In the rows, 128 means zero.
A state moves one step at a time under one of 6 hidden systems, and each row is a state written as 22 numbers. Each run below is a few steps of one system.
run 1, X:
[[132 115 173 140 147  97  79 153 134 122 119 102 173  87 121 161 106 103
  193 116  86 102]
 [102 154 101 152 134 199 111 117 126 158 143 194 121  95 129 102 125 178
  126 152 114 111]
 [123 109 123  99 100 101 162 135 129 125 118 112  93 188 138  95 124  99
   46 173 157 150]
 [161 133 151  96 140  86 100 163 124 107 128  83 132 117  94 162 101  96
  165  76  98 105]
 [133 154 115 161 155 201 113 110 152 128 162 184 163  81 108 112 115 159
  168 138 142 115]
 [137 120 118 148 122 116 143 104 110 143 110 150 115 167 167  97 143 101
   52 196 127 170]
 [153 136 112  88 131  57 126 149 108 145  92  71  93 121 112 139 101 115
  125  66 114 117]
 [116 125 153 142 146 162 114 123 171 112 147 139 165  68  96 120  92 163
  180 121 182 102]]
run 2, V (8 x 22):
[[ 94 151  99 138 185 110  89 103 125 145  93 127 103 106 134 146 106 170
   86  79 178 137]
 [110 112 206 107 117  99 101 125 135  76 119 145  94 130 120 158 118 156
   87 121 178 146]
 [172 117 206 100  71 123 130 153 114  91 150 151 113 121  98 142 137 125
  165 129  81 121]
 [174 124 107 125  91 169 191 134 143 139 160 121 156 116 101  94 138 115
  194 130 112 112]
 [119 109  69 171 149 125 165 109 142 179 103  90 181 126 158  91 140  95
  145 160 134 138]
 [ 69 131  88 150 168  93  89 120 116 178  76 104 111 117 165 133 118 148
   96 119 122 119]
 [ 70 131 153  98 126 126  95 137 133  98 123 146  71 146 128 151 114 176
   71 108 167 118]
 [144 119 200  98  92 140 117 148 125  65 163 167 108 171 117 150 145 113
  114 150 109 138]]
run 3, G (8 x 22):
[[161 127 162 103 133 134 112 156 142  68 168 122 161 173 104 146 117  60
  138 148 115 128]
 [197 143 120 151 135 158 144 108 123 118 156 168 166 143 127 100 131  77
  122 182 110 167]
 [174 161  54 149 160 137 157  84 104 167 115 144 120 131 138 102 134 126
   90 117 142 176]
 [113 145  93 142 183 101 114  93 132 144  94 111 119 102 130 144 110 162
  105  64 196 151]
 [106 117 199 135 132  95  82 120 128 114  99 145 107  74 124 156 105 179
  129 104 159 122]
 [156 109 208  92  63 103 141 153 122 120 125 141  83  96  97 117 111 152
  141 139 110 104]
 [161 102 128  99  79 109 184 162 141 151 131  76 137 122 105  82 114  88
  160 153 105 100]
 [117 126  77 152 157 138 123 147 142 176 124  89 179 118 139  91 111  79
  152 169  93  98]]
run 4, L (8 x 22):
[[147 105 211 105  57 120 141 139 108 100 133 170  88 133 125 137 158 151
  126 145 100 135]
 [165 124 155 105  98 165 160 141 146  73 183 134 151 140  88 144 144 117
  187  97 133 124]
 [124 120  83 166 146 179 172 100 165 133 152 125 190 130 135 109 149 115
  165 141 170 141]
 [100 130  66 171 154 134 135 104 108 174 103 118 140 150 185 142 179 126
  126 119  93 153]
 [ 60 142 114 109 132 130  90 141 112 126 118 136  71 158 153 164 148 169
   87  85 112 114]
 [ 97 104 212 116  87 130 114 129 137  89 136 173  95 133 130 140 135 170
   98 154 159 133]
 [196 126 187 133  95 147 148 114 122  85 158 174 145 122 108 138 152 121
  166 130 115 156]
 [169 143  69 130 130 179 186 113 146 119 167 125 159 141 101 117 146 119
  167  88 159 141]]
run 5, G:
[[154 153  85 127 169 108 132 113 128 140 117  90 141 103 108 154 121 132
  165  34 148 135]
 [100 116 169 162 148 143 101 110 159 130 116 154 149  57 122 116  99 177
  150 144 184 115]
 [121 103 183 122  70  97 129 137  97 154  92 148  71 112 145 114 142 161
  102 159  89 122]
 [138 128 104  72 102 109 157 173 134 132 142  66 103 147  95 126 115 110
  155  86 105  91]
 [103 101 132 143 154 140 119 144 174 121 144  94 200 124 130 112 105  84
  164 177 146 101]
 [120 140 121 160 139 152  93 126 104 147 126 179 127 140 159 119 138 116
   97 193  56 133]
 [133 163  67  86 135 144 142 134 116 117 147 134  77 189 117 132 133 128
   64  89 146 144]
 [124 113 138 136 168  99 127 105 154  83 124  94 167 151 135 165 129 102
  125  96 198 163]]
run 6, M:
[[ 64 128  66 169 159 162 122 109 137 174 111 138 141 133 173 108 144 149
  104 159 133 125]
 [ 74 106 122  99 121  74 123 152 122 146  89  76  88 166 153 141 136 126
   82 115 126 119]
 [119 115 169  79 121 114 106 179 154  83 149  88 133 134  90 149  98 101
  156 110 126  83]
 [156 123 192 140 124 164 110 126 141  84 163 182 164 126 115 122 119 107
  133 192 128 137]
 [198 157 110 134 113 138 151 100  88 140 132 184  98 144 133 106 146 121
   83 147  96 177]
 [151 155  38 125 155 137 174 106 129 150 131 100 123 137 117 120 131 134
  127  60 160 145]
 [ 73 119 118 162 187 111  95 110 150 129 103  93 167 106 149 159 125 141
  147  93 177 127]
 [ 82 114 195 127 120  98  70 141 113 128  97 149  89  98 142 153 117 175
  116 132 108 106]]
run 7, M, 8 rows:
[[182 154 110  72 110 150 149 156 140 108 167 134 105 137  67  93  83 115
  108 129 146 113]
 [175 128 120 157 162 124 154  86 148 111 133 129 185 128 123 112 119  88
  122 150 192 178]
 [152 163 102 157 183 101  75 107  94 161  90 151 115  93 138 135 106 134
   96 114 103 148]
 [101 137 108 100 127 130 138 127 145 145 118 124  80  94 102 107  89 191
  103  95 194 104]
 [127  75 182 140 109  65 153 114 146 130  89  83 151  89 132 122 121 128
  156 138 174 131]
 [153 132 158 137 125 120  90 152 112 164 114 138 141  65 119 112  99 122
  168 158  50  90]
 [117 127 101 120 100 177 162 137 144 157 145 150 116 128 118  60 111 141
  104 197 145 108]
 [147 108  97 129 133  78 169 121 126 148  98  70 144 169 154 104 131  64
   93 156 139 160]]
run 8, C, 8 rows:
[[116 127 114 151 183 102  93 120 124 107 117 107 167 176 162 169 143  69
  103 129 121 164]
 [113 159 142 130 189 133  55 113 128  93 133 168 120 126 122 166  99 148
   86 111 158 144]
 [147 118 180 119 113 110 141 104 143 101 118 148 104  94 100 119  98 166
  105 117 219 151]
 [215 130 142 135 112  91 171 108 116 145 110 116 137  72  97 107 111 125
  175 100 133 146]
 [144 144  81 152 138 161 137 132 136 185 130 128 158  68 111  85 104 136
  178 140 101  92]
 [ 68  97 115 140 107 120 130 146 135 184  91 105 124 115 161  86 125 133
  113 192 107  92]
 [ 92 117 129  91 112  82 109 165 107 141 103  85  84 165 149 153 141 113
  102 107  72 107]
 [ 93 131 144  86 121 152 102 171 143  71 172 119 123 171 107 176 132 122
  148  89 114  94]]
run 9, X, 8 rows:
[[103 149  43 137 146 142 148 114 110 175 117 112 105 141 147 134 156 157
  124  70 124 133]
 [ 72  95 129 127 140 110 147 111 162 103 116  87 136 154 144 145 137 137
  112 102 222 144]
 [112 119 190 143 133 111  80 123 111  90 123 148 130 130 150 197 165 148
  151  93 100 141]
 [138 142 114 127  87 178 173 103 113 133 149 172  93 124 123 128 174 188
  147  90 124 142]
 [132  84 129 128  83 114 206 118 141 121 127  85 145 173 148 114 176  97
  138 146 156 154]
 [ 99 114 119 143 143 107 110 142 122 145 111  80 157 126 153 173 159 110
  193  85  70 108]
 [ 49 139  82 145 146 193 124 120 144 140 145 147 131 126 144 137 148 185
  136 104 150 108]
 [ 88 104 144 110 115 121 135 122 130  84 132 128 108 204 160 153 167 119
   69 139 162 160]]
run 10, L, 8 rows:
[[152 115 143 133  85 181 168 131 149 121 168 163 155 125 111  78 130 119
  145 202 133 125]
 [161 122  88 138 126 128 170 130 120 130 142  94 165 182 147 135 176  63
  156 122  88 154]
 [ 67 145  64 133 188 151  96 127 148 122 137 104 148 162 144 161 130 126
  115  88 154 122]
 [ 83 123 146 157 143 125  95 102 117 139  97 170 105 129 167 126 131 162
   61 169 152 154]
 [180 144 176 104  95 100 116 127  83 103 122 168  73 135 121 159 143 143
  108 101  86 156]
 [155 129 150  89 104 148 164 134 157  83 165 129 119 122  73 128 108 153
  151  82 194 122]
 [145  96 137 178 124 134 176  90 153 144 116 123 188  87 136 100 143 127
  185 151 170 144]
 [131 146  65 157 144 141 132 122 106 183 119 118 144 111 146 136 155 132
  175  92  65 119]]
run 11, V:
[[ 57 100 147  97 105 156 122 167 177 103 151 112 127 146 116 121 114 138
  129 152 160  78]
 [115 117 153 142  95 161 121 140 113 128 142 173 129 161 156 118 162 111
  113 204  57 126]
 [164 173  48 106 132 157 150 132 101 146 148 138 100 165 116 114 140 118
  103 100  93 139]
 [120 147  83 132 194 140 114 116 160  98 147 109 169 163 123 137 108  85
  100 116 185 149]
 [135 143 168 169 177 111  56 106 112 121 105 169 148  90 145 157 115 134
  121 136 115 150]
 [177 147 154 112 104 117 144 104 113 125 118 161  77  81  94 120 112 189
  122  83 162 143]
 [163  90 176 102  91  87 177 134 152  96 126  86 143 131 105 115 119  97
  150 132 174 135]
 [125 104 152 147 110 116 122 155 132 164 115 102 164  80 132 112 120 107
  200 155  62  83]]
run 12, C (8 x 22):
[[129 147 137 138 100 171 128 113 104 126 149 181 102 119 132 160 178 183
  163  84  81 132]
 [108 118 119 139  83 186 187 106 136 126 153 162 117 144 142 115 183 175
  145 128 148 135]
 [130 112 109 165 108 128 176  96 105 145 115 130 135 159 178 145 207 129
  142 119 104 171]
 [ 95 153  83 162 156 169 110 102 106 135 139 161 129 143 159 167 179 162
  137  85 101 145]
 [ 65 112 144 154 113 157 134  95 135 116 126 163 113 136 161 150 174 191
  121 122 165 143]
 [149 121 156 141  88 113 158  95  95 123 112 155  95 133 148 157 189 169
  138  86 121 172]
 [142 150  97 145 116 185 164 103 116 130 153 160 126 118 122 146 175 175
  180  68 125 139]
 [ 98 106 123 179 105 170 167  93 135 150 128 155 151 119 166 119 185 164
  162 153 133 143]]

Which system made each run below?
run 13, 2 rows:
[[150 146 122  85 106 126 146 139 115 114 138 119  83 125  92 158 137 165
  152  34 128 119]
 [112  93 158 136 119 150 156 125 176  81 157 107 182 144 125 140 145 108
  174 133 181 130]]
 | V
run 14:
[[ 58 100  90 157 151 122 131 127 144 150 106  72 163 157 175 152 166 117
  151 114 127 121]
 [ 42 131 114 134 159 140  85 130 131 121 124 123 113 152 161 181 154 167
  120  83 134 118]]
 | X
run 15 (2 x 22):
[[164 131 185 133 119 144  95 138 126 117 143 182 141  93 109 102  92 118
  130 197  96 116]
 [165 140  87  92 110 120 173 134 128 151 126 121  86 146 105  66  93 114
   65 152 156 132]]
 | C
run 16:
[[139 164  88 105 154 114 105 119  95 123 117 143  67 167 130 145 125 138
   51  85 130 157]
 [139 147 154  96 163 130  91 139 146  55 159 133 132 153  92 168  99 112
  109  96 173 136]]
 | V
run 17, 2 rows:
[[183 153 114  83 116 152 130 165 118 100 174 139 122 171  95 124 120  76
  127 132  73 116]
 [120 116 100 111 149 132 157 131 167  95 149  89 163 176 120 116 112  82
  103 141 203 144]]
 | L
run 18 (2 x 22):
[[151 127 159 155 166 128  97 108 135 106 132 160 167 137 138 117 105  83
   84 200 145 164]
 [185 165 113 120 142  89 103 125  79 158  97 146  81 108 117 125 106 127
   92 105  80 146]]
 | X
run 19, 2 rows:
[[120 137 104 137  91 184 176 112 129 151 148 155 114 104 119 115 163 195
  170  94 133 118]
 [ 87  89 114 170 108 122 172 106 134 156 105  91 157 135 176 134 191 133
  170 124 128 138]]
 | M
run 20, 2 rows:
[[129 158  66  91 173 126 106 157 139 124 145  92 124 164 103 122  83  85
   89 118 135 112]
 [121 132 146 120 177 115  96 121 160  80 132 125 142 141 114 141  87 109
   78 137 204 145]]
 | M
run 21:
[[149 105  99 149  93  88 193 104 112 189  80 101 120 101 150  85 149 137
  135 135 128 147]
 [ 94 138  76 141 147 127 113 143 113 178 112  97 132 111 147 144 145 141
  173  83  65  95]]
 | C
run 22:
[[143 103 117 117 132  78 153 142 151 156  96  64 146 112 115  77  82  81
  114 170 158 116]
 [146 135 123 127 171 103  82 151 138 145 114 113 153  99 112 101  58  81
  108 177 118 103]]
 | M
run 23, 2 rows:
[[ 90 142  76 153 144 198 126 126 150 168 143 143 152  87 125 103 121 161
  171 135 118  86]
 [ 58  86 124 149 112 110 147 118 134 152  92 106 120 159 184 111 157 131
   86 179 147 139]]
 | M
run 24, 2 rows:
[[190 163 135 132 130 135 123 100 100 130 126 195  95 116 114 103 105 136
   72 153 130 168]
 [189 129 126  87  97  82 184 124 115 118 116  95  91 141 101 120 128 120
  118  73 162 156]]
 | L
run 25, 2 rows:
[[142 143 136  99  99 142 116 150 114 144 132 173  77 127 108  81  90 132
   71 186 100 109]
 [174 147 103  85 126 138 141 152 135 120 154 130 112 159  90  83  80  81
   76 166 134 124]]
 | V
run 26, 2 rows:
[[146 118 132 109  95  90 156 141 131 173  96  98 102  55 101  94  94 163
  162 102 130  96]
 [ 79  78 146 116  89 114 166 145 169 143 113  83 134 120 130  86 111 128
  130 177 173  93]]
 | V
run 27:
[[109 109 145 112  59 138 171 127 105 127 131 146  78 162 150 135 191 161
  123 119 100 138]
 [135 114 110 117 102 142 172 144 132 118 152  85 152 163 128 152 176 101
  197  83  95 119]]
 | M
run 28:
[[200 173  85 126 167 126 132  98 112 131 128 148 117 122 101 112  96 118
   84 100 162 172]
 [147 123 110 120 127  65 165 101 124 152  77  89  97 108 123 111 110 146
   99  82 195 155]]
 | L
run 29:
[[161 149 131  94 119 106 103 160  90 118 135 126  96 172 126 151 135  90
  109 118  42 126]
 [107 131 133  85 141 144 120 152 169  74 160 115 122 163  89 127  89 120
   95 126 201 116]]
 | L
run 30, 2 rows:
[[137 143  96 136  91 153 162 120 100 172 129 143 103 105 133 126 168 173
  173  87  73 121]
 [ 95 105  81 121 127 136 187 114 155 119 133  80 140 179 142 128 156 120
  122 103 195 142]]
 | V
run 31:
[[166 110 134 139 149  85 138 122 150 144 103  80 177  77 107 109  88  92
  175 127 155 124]
 [119 140 134 161 157 136  72 128 131 166 108 157 146  64 128  99  82 135
  120 186 106 107]]
 | M
